(in the rows, 128 means zero)
Each path below is one point turned by a fixed rotation once a step. After each direction that follows a path, write how fast that rotation turns it, in degrees per step (0 if it stays still).
Each turn is a multiple of 5 degrees from 10 to 175, or 0.
Each row of a path follows its step; steps can be skipped.
path 1
step 0: [124 132 125 124 133 111 127 122 124 126 124 126 126 126 125 124 131 120
 117 118 129 133 123 131 128 135 125 126]
step 1: [121 134 123 127 134 135 127 132 119 132 116 126 120 119 124 121 125 129
 134 123 131 131 139 132 130 131 126 132]
step 3: [127 126 132 115 126 120 119 131 129 128 136 142 124 129 119 127 133 124
 120 125 127 121 126 130 126 132 133 128]
step 4: [127 135 124 127 126 126 126 134 125 134 128 134 120 129 127 122 123 123
 118 120 136 139 127 133 134 118 119 128]
step 5: [121 131 132 128 133 128 125 127 119 129 122 119 121 121 142 135 130 125
 125 120 123 132 131 132 123 132 121 121]
step 6: [128 131 129 121 138 131 116 122 129 125 125 125 123 121 117 125 129 123
 134 127 123 124 131 132 119 128 139 126]
step 7: [129 129 123 125 121 129 122 120 117 126 130 136 135 133 120 117 129 121
 122 124 128 128 131 136 130 129 125 135]
step 8: [119 127 130 126 129 127 131 139 123 130 130 138 122 125 129 128 132 129
 118 120 128 125 141 124 131 133 119 127]
step 9: [127 132 139 126 137 127 118 131 134 136 122 131 120 125 133 120 120 132
 127 122 124 130 124 130 121 122 126 122]
step 10: [131 131 129 114 122 128 116 123 119 129 128 125 123 128 133 132 130 120
 131 126 131 131 122 140 124 132 132 130]
step 11: [126 134 118 128 131 136 123 128 121 123 137 129 122 123 119 130 135 118
 121 126 126 129 136 132 134 122 127 123]
Speeds:
[129 128 124 129 127 126 124 131 129 129 128 123 127 128 130 132 128 127
 127 125 129 126 125 129 129 125 128 126]
65
[126 126 125 126 129 127 128 133 128 126 127 129 123 127 128 130 130 129
 127 132 128 127 129 128 127 133 131 129]
145
[124 129 128 132 130 124 131 129 126 128 127 128 125 128 129 126 129 131
 130 127 130 127 128 130 130 127 124 126]
95
[128 124 131 127 127 127 125 129 130 132 131 131 127 128 132 128 127 130
 127 130 132 128 128 129 131 128 128 127]
65
path 2
step 0: [128 130 133 131 129 127 132 125 129 127 125 130 127 128 123 134 135 140
 128 127 123 115 127 126 132 137 133 137]
step 1: [123 137 121 125 131 129 125 124 137 127 129 133 127 125 118 131 128 128
 124 123 122 129 119 129 125 137 132 121]
step 3: [130 137 132 126 127 140 127 116 131 126 132 128 139 130 131 130 132 126
 122 126 127 132 127 128 126 124 132 121]
step 4: [137 129 136 130 132 124 133 120 120 127 123 132 134 132 125 135 132 132
 123 130 132 121 127 119 135 130 132 129]
step 5: [130 131 129 132 128 125 127 123 133 129 125 140 137 127 122 136 129 123
 124 126 124 130 117 134 121 132 125 130]
step 6: [138 133 128 124 129 120 126 127 126 127 130 132 131 130 119 127 133 126
 142 125 128 126 127 128 138 135 123 127]
step 7: [134 137 131 123 125 134 124 122 133 121 131 126 137 122 128 129 128 133
 130 122 126 140 128 130 125 130 124 133]
step 8: [139 127 132 121 137 125 127 123 124 126 125 130 128 127 127 128 130 132
 126 127 140 136 131 118 133 131 130 122]
step 9: [130 124 138 123 127 127 132 123 130 132 122 138 136 127 131 128 128 122
 125 128 128 135 126 123 116 129 123 134]
step 10: [132 125 130 124 137 124 127 128 126 129 126 131 133 138 128 130 136 116
 135 123 137 124 132 132 129 134 125 127]
step 11: [126 132 132 129 128 124 129 127 126 125 129 125 133 128 128 131 132 131
 132 123 125 135 132 133 122 138 126 146]
Speeds:
[129 130 123 129 127 130 130 127 130 125 127 127 129 126 129 128 129 124
 124 128 127 130 127 130 123 128 127 128]
170
[128 129 129 123 127 131 128 127 131 128 127 127 127 127 130 125 126 128
 127 129 129 131 129 122 129 127 128 125]
65
[128 130 128 126 124 127 125 128 125 128 132 131 123 129 129 130 130 127
 125 127 131 126 128 127 126 128 126 129]
0
path 3
step 1: [130 132 124 126 129 122 118 135 125 134 139 126 128 137 129 135 124 134
 128 131 136 131 119 128 125 123 125 135]
step 2: [132 120 127 118 129 128 127 129 125 140 133 119 124 132 128 139 120 127
 129 132 130 125 124 124 125 125 138 134]
step 3: [135 122 136 124 131 134 125 124 132 132 132 114 125 127 127 130 132 126
 126 141 131 127 136 133 123 129 135 131]
step 4: [137 126 135 128 123 132 125 133 135 123 136 123 132 130 132 128 140 135
 131 136 129 123 131 132 128 125 125 140]
step 5: [133 123 130 127 118 128 137 132 120 125 132 124 126 131 137 133 137 138
 132 124 127 119 126 128 130 122 133 132]
step 6: [125 127 131 129 126 137 137 125 120 133 128 124 117 127 134 130 133 140
 126 125 130 126 128 138 119 128 132 123]
step 7: [126 125 128 133 126 134 129 131 134 135 123 133 121 129 133 133 129 135
 127 130 123 130 130 144 120 131 118 133]
step 8: [132 118 128 137 124 124 127 136 127 128 122 134 120 132 133 140 126 127
 133 128 124 130 136 135 134 123 123 129]
step 9: [131 125 139 141 133 131 127 132 121 129 127 133 122 129 123 134 124 134
 135 126 134 130 134 129 133 122 134 121]
step 10: [125 126 137 136 133 134 129 129 129 136 125 135 132 126 119 125 119 140
 134 131 129 121 128 132 133 133 132 132]
step 11: [123 124 127 132 126 124 131 128 124 128 126 126 131 130 127 122 118 131
 131 135 119 121 135 137 141 136 129 133]
Speeds:
[127 130 125 128 127 128 132 128 126 125 131 129 130 129 128 128 128 130
 129 132 126 126 124 131 127 130 127 124]
60
[128 125 127 124 131 130 127 132 129 129 131 126 129 127 127 123 129 130
 130 130 127 127 129 127 132 128 130 127]
45
path 4
step 1: [128 123 123 118 133 122 132 117 125 127 127 133 125 130 135 118 129 125
 125 128 127 135 127 116 117 124 122 123]
step 2: [125 130 117 144 127 126 128 123 133 132 137 131 135 134 126 117 125 130
 129 129 123 127 131 122 124 124 128 134]
step 3: [128 122 130 133 125 125 134 127 113 122 133 129 123 136 123 122 127 134
 128 132 124 139 137 124 124 134 125 120]
step 4: [124 140 127 144 128 122 124 125 122 130 128 126 123 131 135 129 118 127
 129 137 125 130 123 127 132 123 120 126]
step 5: [115 124 134 130 133 118 126 123 119 122 128 119 124 129 128 128 126 121
 127 127 125 131 129 118 125 132 138 129]
step 6: [132 135 127 135 140 127 121 129 124 117 131 137 129 131 135 125 126 124
 134 125 130 129 128 117 134 129 125 137]
step 7: [121 124 130 128 132 118 141 131 120 122 142 126 132 127 127 133 124 135
 125 127 135 124 130 120 127 123 128 133]
step 8: [135 125 135 143 124 118 129 129 135 117 130 137 117 127 129 133 127 133
 128 129 126 127 128 127 134 129 128 131]
step 9: [124 139 127 126 127 124 135 132 115 122 122 128 120 125 126 135 133 136
 123 132 123 122 130 124 131 120 139 129]
step 10: [134 136 135 133 126 123 129 125 127 128 128 133 121 133 134 138 128 117
 127 112 128 126 129 130 124 124 133 133]
step 11: [127 124 118 128 136 125 127 133 124 125 125 126 134 128 130 138 128 129
 124 120 128 124 144 130 139 124 137 128]
Speeds:
[126 126 130 130 127 127 129 128 130 127 126 127 126 126 128 131 128 130
 127 133 129 130 125 130 131 128 125 123]
85
path 5
step 0: [119 127 123 125 129 126 130 126 131 129 125 127 130 134 123 130 130 118
 137 131 126 125 117 131 130 126 122 132]
step 1: [122 128 121 122 137 134 128 129 124 119 128 128 130 133 129 128 136 116
 132 135 125 129 128 127 125 127 125 127]
step 2: [127 132 127 132 132 127 130 132 131 123 126 130 133 134 129 123 134 115
 128 130 138 131 128 117 126 124 125 126]
step 3: [127 128 129 135 131 125 126 127 130 132 116 130 131 131 122 126 128 119
 132 137 129 131 119 121 132 128 123 128]
step 4: [124 126 128 128 136 131 125 121 131 125 123 132 130 130 126 128 128 120
 130 138 117 132 134 125 130 130 123 123]
step 5: [122 127 132 130 136 122 126 125 137 123 130 130 136 129 132 124 126 121
 131 126 128 128 137 120 128 124 121 128]
step 6: [122 131 134 127 137 122 122 127 128 128 120 129 135 130 126 127 123 128
 134 128 130 125 122 121 129 126 121 136]
step 7: [125 135 133 122 134 137 124 121 128 123 122 135 131 136 124 129 126 126
 133 136 125 125 131 126 126 131 128 133]
step 8: [124 130 130 128 130 133 125 123 139 125 132 129 129 132 126 122 128 119
 138 131 135 123 136 125 127 126 131 133]
step 10: [121 127 132 117 131 135 132 130 129 129 121 138 132 130 129 126 135 129
 131 139 128 132 129 125 131 129 125 130]
step 11: [122 128 129 127 123 128 134 128 137 126 123 133 135 133 133 124 130 118
 132 132 133 130 136 132 133 130 125 132]
Speeds:
[127 129 127 129 125 125 127 130 131 132 127 125 127 129 130 130 125 126
 131 125 131 130 129 126 126 127 129 129]
120
[127 128 131 126 129 129 126 125 129 128 132 128 128 131 125 130 124 132
 129 124 127 124 128 127 127 127 128 129]
40
[128 128 125 127 130 131 125 130 124 132 127 128 127 129 130 130 125 130
 130 132 125 129 126 128 127 127 126 129]
120
[128 130 128 130 125 128 129 125 130 130 128 128 127 129 125 128 126 124
 129 131 124 126 129 134 128 130 129 129]
95
path 6
step 0: [118 123 122 129 123 124 124 126 121 124 118 127 131 125 123 123 133 123
 137 125 130 122 129 121 125 126 131 130]
step 1: [130 126 129 138 127 123 130 124 124 123 130 129 128 136 130 133 128 116
 141 130 132 128 131 129 130 120 133 125]
step 2: [124 120 124 129 127 135 118 126 124 129 126 130 129 130 132 134 130 123
 141 125 131 121 129 124 129 137 126 126]
step 3: [126 121 130 125 122 122 123 123 128 125 119 130 134 127 131 134 132 123
 137 137 123 127 134 130 124 121 134 123]
step 5: [127 117 125 132 120 125 124 128 133 129 119 129 123 132 125 124 133 126
 139 130 131 124 126 122 125 125 131 123]
step 6: [123 125 123 129 127 131 125 123 124 126 133 127 132 130 124 136 130 113
 133 131 132 125 131 123 126 117 131 126]
step 7: [128 123 123 134 127 131 123 125 123 132 129 135 127 125 135 129 129 130
 146 129 133 127 128 129 126 127 130 120]
step 8: [126 116 121 127 129 122 120 128 129 124 124 126 131 127 129 135 137 121
 131 132 131 128 139 127 122 129 131 127]
step 9: [134 126 126 131 122 132 125 125 132 132 129 132 130 127 133 128 129 112
 135 131 127 127 124 133 120 125 130 120]
step 10: [121 121 124 129 127 129 117 126 135 132 125 131 124 126 129 128 137 129
 134 124 132 119 129 124 120 120 131 128]
step 11: [126 119 122 133 125 126 128 125 128 128 132 126 127 125 125 127 127 119
 133 142 133 128 129 128 125 117 131 123]
Speeds:
[126 128 125 130 128 127 130 127 123 128 130 127 125 129 124 128 127 129
 128 126 131 129 126 124 131 125 129 126]
65
[128 131 131 128 127 128 128 128 127 132 131 128 129 129 129 128 126 122
 127 129 131 131 129 131 131 127 131 129]
140
path 7
step 0: [127 127 123 121 127 133 130 122 125 126 113 130 140 135 121 130 119 126
 127 132 138 131 126 126 142 126 124 127]
step 1: [130 129 129 127 128 110 117 128 133 126 129 135 133 116 128 123 130 129
 123 131 125 121 138 129 122 117 132 121]
step 2: [131 119 132 125 128 136 132 121 123 129 124 126 128 119 113 134 118 131
 121 132 132 133 128 126 138 139 134 125]
step 3: [129 136 119 134 125 112 125 129 131 128 122 141 130 129 132 129 119 127
 119 125 122 114 126 129 127 131 129 129]
step 4: [133 128 133 127 126 132 132 125 129 135 118 125 131 120 124 137 124 126
 136 140 130 135 141 141 133 131 132 128]
step 5: [133 131 131 139 129 121 122 122 133 129 122 134 128 135 136 128 131 138
 111 128 134 124 126 123 128 130 132 118]
step 6: [122 123 121 134 124 124 121 124 125 131 121 120 132 127 118 136 115 119
 137 139 130 134 127 131 124 129 125 122]
step 8: [131 127 114 124 124 126 127 125 117 134 123 124 128 124 121 132 126 128
 128 126 126 135 139 127 121 137 131 112]
step 9: [141 127 135 136 131 120 127 136 132 127 123 130 140 130 127 124 124 126
 129 129 127 121 114 129 131 135 140 128]
step 10: [135 133 120 129 115 126 124 122 120 126 137 134 120 132 127 137 124 125
 131 135 131 133 139 138 130 130 132 122]
step 11: [140 134 126 125 136 129 120 126 139 138 117 127 134 129 133 121 124 133
 130 126 130 131 118 127 138 129 127 120]
Speeds:
[123 130 129 130 130 132 129 130 130 127 132 128 130 129 128 128 128 126
 127 123 126 132 129 129 128 126 129 127]
0
[125 126 128 126 128 128 126 126 125 126 129 129 132 124 123 126 129 129
 129 127 126 126 128 124 127 128 127 127]
60
[127 128 127 130 133 126 128 127 125 129 131 131 129 132 129 126 128 128
 126 128 132 126 131 127 128 129 129 131]
160
path 8
step 0: [128 133 125 128 122 129 115 129 119 127 130 132 130 123 132 133 121 125
 134 126 141 123 128 128 125 136 124 126]
step 1: [125 136 117 123 119 129 121 117 125 138 132 128 134 127 127 129 130 123
 129 126 128 133 123 131 131 128 118 130]
step 2: [122 131 122 124 131 123 124 123 127 124 133 134 131 132 130 134 140 126
 130 130 132 124 117 135 140 132 130 128]
step 4: [128 134 125 123 122 126 119 121 119 125 131 135 124 120 123 135 125 132
 132 125 117 128 130 129 128 138 129 130]
step 5: [129 138 127 120 123 134 127 124 120 125 128 134 131 129 124 130 129 131
 133 131 133 118 118 127 124 134 117 123]
step 6: [123 137 123 126 119 126 127 128 124 126 131 121 139 130 132 125 132 135
 131 131 125 134 115 133 131 131 125 132]
step 7: [122 134 122 122 127 120 119 129 123 118 126 131 131 127 136 130 132 129
 132 131 135 131 130 127 130 138 138 132]
step 8: [123 135 130 115 126 132 123 121 123 133 124 138 126 121 134 128 127 122
 123 132 130 135 126 129 123 134 124 134]
step 9: [118 131 126 120 129 132 126 118 123 131 124 126 122 126 127 130 131 130
 134 128 118 123 119 137 134 137 127 130]
step 10: [127 134 135 124 127 134 127 130 119 117 127 124 135 126 138 128 133 124
 133 126 130 118 122 135 130 135 125 127]
step 11: [124 134 130 127 120 127 119 123 117 128 129 124 143 122 135 129 131 129
 131 128 119 134 134 126 128 131 127 132]
Speeds:
[130 132 127 128 130 127 131 130 126 127 127 124 131 129 126 129 133 126
 128 129 129 129 130 131 131 127 126 127]
85
[127 128 128 129 127 129 130 130 129 124 127 131 129 125 129 128 129 125
 126 130 133 124 128 128 125 128 126 125]
145
[127 129 128 126 129 129 129 123 128 132 126 132 128 130 124 128 131 128
 128 131 127 127 127 125 127 126 125 126]
100
path 9
step 0: [117 126 129 128 125 130 133 128 125 129 134 122 132 126 132 133 139 131
 123 122 125 129 118 124 133 119 136 136]
step 2: [117 130 132 129 127 126 135 132 130 117 126 121 130 121 127 134 129 128
 113 135 130 126 126 134 129 136 133 126]
step 3: [119 131 120 127 135 131 133 126 112 126 119 127 130 127 128 121 124 131
 129 124 133 132 138 122 131 126 129 133]
step 4: [128 132 127 126 130 122 137 134 127 133 128 123 133 129 136 139 140 135
 122 134 123 132 123 123 127 129 123 135]
step 5: [124 124 131 133 123 121 128 122 117 133 129 121 130 130 122 139 121 134
 132 124 134 120 135 126 133 130 133 131]
step 6: [126 124 132 127 127 132 140 135 120 126 132 124 134 124 130 126 133 130
 125 132 121 134 124 132 127 134 144 127]
step 7: [122 134 132 122 132 131 129 136 121 129 114 121 128 126 133 136 119 129
 131 127 132 127 138 126 122 125 126 123]
step 8: [115 128 130 119 130 123 132 125 126 127 129 122 130 123 130 129 137 133
 120 130 131 129 117 125 134 120 131 132]
step 9: [128 137 126 131 132 134 128 127 120 132 129 127 139 136 128 135 121 136
 129 121 127 124 131 117 133 131 135 131]
step 10: [123 131 131 133 127 124 134 139 127 122 131 121 132 125 128 133 135 135
 122 140 129 120 126 133 128 137 131 125]
step 11: [117 125 122 132 128 132 132 128 119 124 117 121 130 125 125 129 126 126
 130 120 133 131 141 129 130 127 134 134]
Speeds:
[128 124 133 124 127 130 128 129 128 130 129 128 128 128 129 129 126 130
 131 127 129 129 125 127 125 125 130 125]
45
[131 131 129 125 126 129 129 131 128 129 126 129 132 130 131 128 128 130
 129 126 125 128 128 130 127 131 125 127]
130
[127 129 125 127 128 130 128 126 126 129 126 131 125 127 127 131 126 130
 134 127 128 127 131 128 132 129 127 125]
175
path 10
step 0: [131 128 123 122 143 139 132 132 125 131 133 125 127 130 123 131 129 136
 134 127 132 133 130 123 122 131 136 132]
step 1: [141 132 123 134 126 126 132 129 126 127 127 128 126 123 134 132 122 133
 124 124 136 131 140 116 125 128 134 126]
step 2: [129 126 130 131 121 126 126 125 131 127 113 126 125 127 130 135 130 120
 118 116 137 133 124 126 126 130 127 127]
step 3: [113 129 130 125 126 135 120 128 137 131 125 128 125 134 124 130 120 124
 127 125 128 129 122 129 131 137 139 130]
step 4: [122 127 128 133 120 131 126 135 117 131 134 125 125 130 129 119 117 128
 130 136 127 125 126 124 126 124 139 132]
step 5: [132 125 137 128 129 131 133 133 117 123 128 123 129 124 137 125 139 132
 123 130 128 130 119 125 125 121 134 133]
step 6: [135 129 138 127 136 130 130 123 135 119 126 119 127 132 136 131 129 137
 128 124 127 129 126 126 139 134 132 124]
step 8: [131 135 127 124 120 132 128 135 127 139 127 126 132 124 120 129 139 117
 125 126 127 119 127 127 125 131 134 127]
step 9: [122 137 137 133 133 119 129 132 129 126 136 127 135 123 131 129 125 117
 121 128 121 124 128 124 127 134 134 128]
step 10: [122 121 133 134 136 122 127 126 122 129 135 116 125 136 134 123 126 120
 123 126 125 136 131 133 126 124 124 128]
step 11: [127 122 130 123 133 141 130 126 127 142 137 128 119 134 132 129 137 133
 127 126 127 133 131 128 130 126 127 126]
Speeds:
[131 126 127 126 130 126 128 131 130 129 130 126 125 124 130 128 127 128
 129 129 126 133 127 128 130 127 128 131]
70
[128 126 123 130 128 126 126 127 127 128 126 125 129 127 131 125 125 128
 127 128 127 126 132 128 129 123 129 126]
125
